128 stands for zero in the data rows.
Some points:
[143 129 183 127 135 145 209 99 157 81 142 93 37 151 108 160 138 45 142 95 81 169 77 72 118 130 183 76 255 119 95 91 165 199 123 132 160 152 106 147 126 85 152 166 137 68 95 193]
[204 90 111 113 109 187 136 98 118 135 115 135 90 132 147 146 105 100 119 66 137 87 113 114 156 125 101 63 102 178 93 85 191 141 111 157 88 136 133 146 108 101 139 223 157 71 114 123]
[104 143 141 124 114 71 159 115 162 46 133 111 68 176 63 240 215 26 103 201 77 143 95 109 82 169 215 172 238 255 165 127 128 123 127 42 172 185 183 59 113 70 113 95 101 133 82 92]
[46 140 148 85 84 106 180 132 93 145 105 90 210 71 143 51 102 155 114 144 155 92 175 132 119 111 134 215 108 85 177 154 104 179 143 70 170 136 98 127 196 145 127 130 145 155 123 148]
[54 0 76 148 0 116 0 90 232 141 123 238 93 130 169 168 197 100 112 97 95 193 140 123 169 89 56 89 91 9 124 79 83 95 84 169 131 137 115 104 69 114 129 141 199 187 140 122]
[127 128 130 146 147 97 102 101 138 135 161 145 148 104 138 105 81 157 115 125 126 110 166 129 117 140 89 119 118 146 104 120 99 116 118 136 132 95 136 145 126 153 168 165 134 125 146 128]
[161 159 85 119 180 151 149 114 160 123 124 152 105 167 105 187 121 110 104 148 94 150 180 122 124 175 117 143 68 129 141 146 144 105 144 122 116 140 148 111 154 135 120 83 71 137 169 72]
[157 198 69 71 145 112 87 138 131 103 157 162 119 115 160 121 134 146 125 120 121 133 132 168 147 174 117 81 64 151 80 152 161 85 109 138 59 93 151 139 143 185 114 155 79 161 123 111]
[106 201 47 110 212 121 147 173 96 105 116 109 160 199 127 186 131 96 46 171 134 110 188 117 96 172 195 168 144 149 129 118 173 98 153 106 132 96 134 63 140 115 97 40 75 152 74 99]
[127 161 192 128 149 145 144 118 118 101 108 81 161 127 125 117 98 78 189 112 154 95 124 142 121 121 146 124 181 96 118 129 147 172 124 156 192 130 158 156 144 121 135 115 134 57 115 159]
[132 105 107 110 118 159 151 107 176 136 123 155 99 152 109 192 121 144 117 79 146 135 109 134 167 147 127 81 107 120 151 110 139 98 141 142 116 149 117 133 39 157 137 180 131 129 111 128]
[139 127 124 169 96 124 137 104 154 149 102 122 117 151 117 125 127 120 161 134 116 133 120 128 128 116 111 165 138 181 119 101 108 129 101 103 108 155 125 123 106 136 158 73 133 98 106 143]
[170 133 77 148 167 144 160 153 122 115 133 136 89 122 117 134 130 113 136 94 110 137 147 103 187 131 140 106 114 136 158 117 145 107 118 183 114 133 147 153 111 134 129 187 105 86 98 78]
[134 146 112 141 144 150 151 107 124 132 111 98 166 87 104 115 105 146 130 147 131 126 145 128 119 129 105 110 99 137 110 114 82 118 136 141 115 141 120 133 156 118 99 106 126 210 108 121]
[145 142 141 160 165 140 108 108 117 139 153 115 135 108 146 141 125 151 174 92 125 112 132 160 131 171 157 127 94 121 137 121 113 141 145 119 81 109 137 140 108 131 123 152 108 122 131 117]
[54 0 150 156 0 130 0 69 182 137 125 212 119 173 83 165 207 161 115 153 108 242 98 77 168 92 69 129 110 47 101 90 39 76 127 111 154 151 123 70 158 127 154 101 219 157 129 120]
[60 123 86 130 105 94 114 147 105 167 109 111 147 64 144 64 103 158 127 144 169 144 126 169 116 124 100 123 113 113 90 145 71 153 162 133 123 110 158 129 156 143 120 135 138 129 195 132]
[133 176 109 140 154 146 140 155 107 92 176 80 129 188 141 132 86 116 124 92 125 128 115 129 117 158 129 135 112 152 140 136 167 86 119 167 104 141 123 125 130 107 119 118 100 100 121 150]
[253 98 200 145 131 137 89 138 118 141 84 104 115 73 198 40 42 153 119 54 193 93 35 98 153 72 136 98 139 32 85 150 151 250 105 120 177 123 119 195 103 99 140 218 193 88 139 176]
[101 176 132 102 198 126 102 165 46 132 133 94 120 88 126 63 72 163 129 119 159 114 117 179 127 140 101 146 110 122 173 148 154 179 116 94 132 130 109 171 110 124 107 147 115 131 159 132]
[91 151 121 128 100 81 175 155 88 162 122 149 174 97 117 90 166 144 109 127 132 117 169 188 111 131 77 180 76 83 75 109 83 136 132 129 128 104 111 92 173 139 125 104 158 195 182 111]
[147 85 50 102 107 157 96 112 181 103 155 207 111 146 96 175 170 142 154 162 108 154 129 99 152 168 122 102 102 102 167 134 124 71 111 155 100 123 182 76 88 122 128 119 174 161 145 100]
[118 123 147 148 102 133 159 158 151 122 112 108 175 140 81 142 209 140 109 156 92 119 172 93 93 138 131 201 150 180 104 132 107 100 151 109 178 135 145 133 136 133 124 93 152 151 118 143]
[100 152 174 111 174 133 148 159 84 158 91 83 182 109 122 86 105 120 93 141 114 75 126 139 73 139 173 189 148 120 162 134 113 111 106 140 133 159 181 99 132 123 133 72 88 142 111 154]
[115 181 142 150 177 146 121 168 105 108 131 112 139 141 145 134 121 109 131 132 137 68 121 108 143 164 146 110 162 141 136 146 150 123 132 164 126 173 100 121 136 120 146 134 81 111 129 135]
[112 100 171 135 84 106 99 140 114 135 76 100 226 145 92 113 126 135 148 159 94 146 137 123 78 57 143 142 119 129 166 139 89 200 139 142 170 148 100 146 179 160 135 125 140 125 126 169]
[122 122 196 147 127 124 160 130 141 133 131 121 133 128 121 117 126 105 171 158 127 131 125 111 156 96 141 114 141 138 120 97 167 131 154 125 154 135 152 159 96 131 112 116 101 130 122 148]
[140 103 171 134 86 128 153 134 99 153 125 109 176 152 119 100 142 110 159 152 145 126 163 118 96 117 132 165 136 155 105 147 85 126 157 148 160 130 94 81 115 175 107 107 126 153 116 107]
[97 255 112 127 207 163 115 139 68 162 143 80 121 114 192 59 87 124 94 156 143 110 91 184 129 147 129 98 82 127 169 193 182 127 108 120 128 82 99 148 112 122 127 141 109 98 160 117]
[75 151 39 64 151 98 127 143 117 140 191 199 130 71 181 122 135 210 70 149 158 142 153 215 141 120 128 141 28 92 17 162 91 141 93 133 56 79 131 149 189 170 137 132 119 195 170 69]
[149 113 110 130 138 157 158 116 126 91 147 177 104 128 107 204 160 123 126 170 95 142 157 125 110 118 135 168 129 183 149 112 120 47 135 99 148 113 151 70 132 137 65 114 128 143 127 129]
[86 215 95 123 185 144 120 158 65 142 146 134 126 120 167 89 76 191 97 100 144 116 85 168 151 164 157 102 114 166 159 152 178 138 90 116 103 78 103 139 153 145 132 108 91 136 183 60]
[150 122 133 120 153 112 136 136 150 145 141 97 124 127 129 82 108 168 160 127 137 69 104 103 117 133 111 110 126 120 147 106 127 121 108 118 125 132 92 153 120 126 109 148 93 97 137 122]
[159 126 132 86 165 104 91 132 123 128 141 135 107 82 175 87 105 177 109 89 147 111 121 153 173 122 99 100 83 155 133 138 123 177 156 150 85 89 134 132 105 121 132 128 151 100 120 142]
[147 154 164 143 103 161 126 132 156 126 135 138 90 120 117 127 133 112 174 110 132 142 120 97 99 60 118 126 182 150 133 127 140 130 172 133 110 142 122 137 118 105 140 130 100 111 111 126]
[157 28 167 153 84 120 142 100 210 115 107 177 82 162 85 155 158 73 175 135 135 197 88 119 132 106 133 108 235 145 156 125 145 122 130 89 130 142 74 145 151 105 164 140 187 121 97 179]
[165 70 151 132 103 98 108 98 105 172 103 104 105 117 153 143 127 120 154 93 155 126 73 76 124 93 102 105 110 75 117 141 134 128 144 142 157 119 117 156 135 129 175 130 155 120 104 172]
[159 116 111 141 115 114 159 126 131 105 127 127 90 150 79 157 152 131 110 126 129 123 215 135 121 133 172 107 119 126 132 140 131 66 127 119 114 138 131 123 111 107 114 89 106 111 143 118]
[154 110 188 145 92 113 158 124 122 140 132 90 170 166 144 160 147 120 147 163 109 132 108 104 131 100 113 152 219 112 152 126 136 148 139 120 112 132 133 162 119 122 105 131 136 97 112 151]
These points spread out most along one direction. For each point below, how far along it does it lie, from 0 to 99? The average is 50, and the first point in the table lies past the average. One standard deviation of the points above along it is 16.
[75 151 39 64 151 98 127 143 117 140 191 199 130 71 181 122 135 210 70 149 158 142 153 215 141 120 128 141 28 92 17 162 91 141 93 133 56 79 131 149 189 170 137 132 119 195 170 69] 32
[170 133 77 148 167 144 160 153 122 115 133 136 89 122 117 134 130 113 136 94 110 137 147 103 187 131 140 106 114 136 158 117 145 107 118 183 114 133 147 153 111 134 129 187 105 86 98 78] 48
[133 176 109 140 154 146 140 155 107 92 176 80 129 188 141 132 86 116 124 92 125 128 115 129 117 158 129 135 112 152 140 136 167 86 119 167 104 141 123 125 130 107 119 118 100 100 121 150] 40
[112 100 171 135 84 106 99 140 114 135 76 100 226 145 92 113 126 135 148 159 94 146 137 123 78 57 143 142 119 129 166 139 89 200 139 142 170 148 100 146 179 160 135 125 140 125 126 169] 54
[54 0 76 148 0 116 0 90 232 141 123 238 93 130 169 168 197 100 112 97 95 193 140 123 169 89 56 89 91 9 124 79 83 95 84 169 131 137 115 104 69 114 129 141 199 187 140 122] 89
[101 176 132 102 198 126 102 165 46 132 133 94 120 88 126 63 72 163 129 119 159 114 117 179 127 140 101 146 110 122 173 148 154 179 116 94 132 130 109 171 110 124 107 147 115 131 159 132] 26
[159 116 111 141 115 114 159 126 131 105 127 127 90 150 79 157 152 131 110 126 129 123 215 135 121 133 172 107 119 126 132 140 131 66 127 119 114 138 131 123 111 107 114 89 106 111 143 118] 55
[147 154 164 143 103 161 126 132 156 126 135 138 90 120 117 127 133 112 174 110 132 142 120 97 99 60 118 126 182 150 133 127 140 130 172 133 110 142 122 137 118 105 140 130 100 111 111 126] 57
[150 122 133 120 153 112 136 136 150 145 141 97 124 127 129 82 108 168 160 127 137 69 104 103 117 133 111 110 126 120 147 106 127 121 108 118 125 132 92 153 120 126 109 148 93 97 137 122] 43
[60 123 86 130 105 94 114 147 105 167 109 111 147 64 144 64 103 158 127 144 169 144 126 169 116 124 100 123 113 113 90 145 71 153 162 133 123 110 158 129 156 143 120 135 138 129 195 132] 40
